Named moves, each a turn or a mirror, and the order they were made in; the first pair answered
move nibam:
[  3  -4  -1  -2 -21  -6 -18  -7] |-> [  3  -4   1   3 -19  -9 -18 -11]
[ 11 -15 -19  25   7 -15   0 -18] |-> [ 15 -12 -37  -6  -4   0  -9  12]
[ -6 -17 -33   4  -2 -10   5  17] |-> [ -8 -20 -24  20   4 -19   9   0]
move loko:
[-3  1 10 -6  1  2 -2 15] |-> [-1  4  7 -9 -5  3 -7 11]
[-13  -9 -15   9   4 -12   7  -7] |-> [-13 -11 -18   6   4 -11   8   0]
[  1  16   2  -5 -12  15  -2 -17] |-> [ -1  14  11   6  -2  10   6 -20]
[ -2   8  35   5 -16   2   9  -8] |-> [-6  5 36  6 -5  1 18  5]
move mumul:
[-11  -1   6  17  -3  -3   6  -7] |-> [-8  5 15 11 -4  3  7 -6]
[ 14  -1  -8  -9 -20  14 -17 -13] |-> [ 11  -8 -15   0 -19  10 -18 -16]
[-5 -7 -6 -2  7  7  8 11] |-> [-7 -8 -6  2  8  5  9  8]
[-11 -11  -6  19  14  -9  10  -6] |-> [ -7  -2  11  17  17  -4  14 -11]
Now pairs of rows:
Between the rows of a pair lie two moves.
[  3  -6  -4   6  -7   0  -3 -13] |-> [  5  -1   7   3  -6   3  -1 -15] : mumul, mumul
[  2  -2 -17  -8  -2  -2   8  14] |-> [  0  -7 -16   7   4 -11  12   2] : mumul, nibam
[ -3 -11  -6   5   7  -1   8   7] |-> [  1  -8 -13  -4  -8   1  -4   4] : loko, loko
[ -3   1  11   8   2   2   5 -10] |-> [-3  4 14  0  3  8  7  0] : mumul, loko
[-2 -9 -4  7  4 -5  0 -1] |-> [ -1  -6 -10  -2  -3   0  -7   2] : nibam, loko
[12  0 -3 11  5 -8 -4 -7] |-> [14  6 -6 -7  1  4 -7  8] : mumul, nibam
[ -9 -18 -20  24   0 -18  -2 -13] |-> [-12 -22 -27  16   8 -12   5   8] : loko, loko
[ 0 -7  0  0  6  9  8  9] |-> [ 1 -6  5  4  7  9 10  3] : nibam, mumul
[  7 -11   6  17  -3   0   7 -21] |-> [ 13   3  20  -2  -8  14   6 -13] : mumul, mumul
[  7  13  18 -17  -6  11  -2   5] |-> [  1   3  19  13   2  -7   2 -21] : mumul, nibam
[ 10  17   5  -8 -19  12 -12 -18] |-> [  5  13  21  12  -1   4   4 -25] : nibam, loko
[ 14  14   5 -21 -20  11 -16  11] |-> [ 12   6  -5   0 -26  -3 -24 -16] : mumul, loko
[ -2   6   6 -12  -6  20  -2   8] |-> [ -7  -4   8  18   2   1   1 -15] : mumul, nibam
[ 1  1 18  8  7 -8 11 10] |-> [  6   4   5 -13  -9   2  -2  20] : nibam, loko
[  5  16  20 -13  -6   7  -3   3] |-> [  5  15   9 -19 -12   8  -8   7] : loko, mumul
[  9 -16  14  11  13  -7   1   9] |-> [  8 -17  10   9  13  -6   0  14] : loko, nibam
[ -6  -7 -14  13   0   2  -6 -10] |-> [ -6  -7 -19   2  -1   8  -5   5] : loko, nibam
[ -4 -15  -9 -17   3   6  13  18] |-> [ -2 -16 -21 -16  -9   2   3   9] : mumul, loko
[ 3 -4 -5 18  1 -3 10 -6] |-> [ 1 -1  1 15  7  1 15  1] : loko, mumul
[-10   0   8  18  17   5   6  -8] |-> [-5 12 15 -5  9 20  3  2] : mumul, mumul
[  0   2  -4 -19  -3   9   3  11] |-> [  0   6  17  -3   4   2   9 -11] : nibam, mumul
[-5 -6  7 -5 21  4 15 22] |-> [ -5  -7  17  17  18  -9  13 -11] : loko, nibam
[ 6 -8 -1  0  7 -3 13 10] |-> [  7 -11 -10  -2   1  -3   6   9] : loko, mumul
[ -1 -13 -11  17  -6 -12  -5 -13] |-> [ -4 -12   6  20  12  -8  12  -2] : mumul, loko
[ -3  -7 -21  15  -6  -9 -10  12] |-> [ -3  -4  -9  26  -4 -14  -7  -4] : loko, mumul
[-1  6  8 -1 21  3 15 23] |-> [  0  -1 -19 -10   5   2   0  28] : loko, mumul
[  5  16   9 -10  -4  10  -3   2] |-> [ 1 11 17  3  9  3  7 -3] : nibam, loko
[-13 -11   7  14  11 -14  14  -3] |-> [-11 -11 -14 -11  -1  -2   4  22] : loko, loko
[-13  -7  -8 -16  -6  -7   0   6] |-> [-14 -10 -10  -8  -6 -13  -2  -2] : mumul, loko
[  4   3  -9 -23  -5   5 -12  -6] |-> [  0  -6  -9   1   1  -9  -9 -24] : mumul, nibam
[ 10   7   6   1 -24  -2  -8 -31] |-> [  9   7  -5 -28 -20  16  -4  14] : loko, nibam
[ -6  -9 -20  -7   1  -4  -3  18] |-> [ -7 -13 -24   1  -1 -10  -5   8] : mumul, loko
[-2 11 27 -8  9  2  1 -1] |-> [-2 10 27 -3  9 -2  0 -9] : mumul, nibam
[ 3  7 21 -4 13 10 11  3] |-> [  7  10   9 -18  -3  16  -2   7] : mumul, loko
[ -3   3 -13  -6   2  -1  -7  10] |-> [ -3   0 -15   3  -1  -5  -9   1] : mumul, loko
[  7  -8 -28  -6 -21  -4 -21  -2] |-> [  6  -4   4  20  -8 -14  -9 -31] : nibam, mumul
[ 1  4 18 12 14 -4 11  3] |-> [  7  10   0 -17  -7   9  -5  18] : nibam, loko
[ 1 -7 15  2 12 -3  7  2] |-> [  4  -5   1 -15   0   5  -2  14] : loko, loko
[-5 14 37  0  8 14 12 12] |-> [  1  17  19 -21 -15  21  -7  17] : mumul, loko
[ -6 -19 -25  18   9 -18  -8  -1] |-> [ -1  -9 -26 -15   1   2 -12  27] : mumul, nibam
[  4   7  -7   1 -13   0  -8  -7] |-> [-1  3  5 16  4 -5  6 -8] : loko, loko
[ -3   8   2 -14  10  14  14  24] |-> [  5  17  -1 -19 -19  13  -9  -5] : loko, loko
[-5  9 25 -1  7  7 12  3] |-> [ -1  13  14 -17  -7  15   0   9] : mumul, loko
[ 4  2 10 11 16 -8 24  0] |-> [  5  -1 -14  -9   6   0  16  25] : nibam, mumul
[  2   2  12   6   0  -1   1 -17] |-> [ 1  4 17 -2  7  6  7  1] : loko, mumul
[ -5  -8 -13  12   1  -8  -1  -2] |-> [ -2  -6 -18   3  -6  -5  -6  -1] : nibam, loko
[  2 -10  23  35  26 -20  13 -14] |-> [  3 -19 -32  -9   5  -1  -7  42] : nibam, mumul
[-10 -14   9   8  16 -10  -4 -11] |-> [ -6  -3   7 -23   6   9  -8  13] : mumul, nibam
[  9   1   4 -12 -13  10 -15   3] |-> [  4 -12 -13   1 -12  -1 -16   0] : mumul, mumul
[-2 -1 13 15 -2 -1 -4 -3] |-> [-3 -2  5  2 -1  6 -3 18] : loko, nibam
[  2  -2 -20   4  -6   5 -16  15] |-> [  1   3   8  25   6  -4  -6 -12] : nibam, mumul
[  2 -11  -3  -1 -14  10 -12  22] |-> [ -2 -18  10  22   4  -1   3  11] : nibam, loko
[  5   3 -11 -16 -16  12 -17   9] |-> [  3  -5 -16   7 -17  -3 -20 -13] : mumul, loko
[  0  -9 -18  14 -13 -17  -8 -12] |-> [ -4 -10   1  24   9 -18  11  -6] : mumul, loko
[ 1 18 10 -3  7  0  2 22] |-> [  6  22   6  -8 -10   1 -12   8] : loko, loko
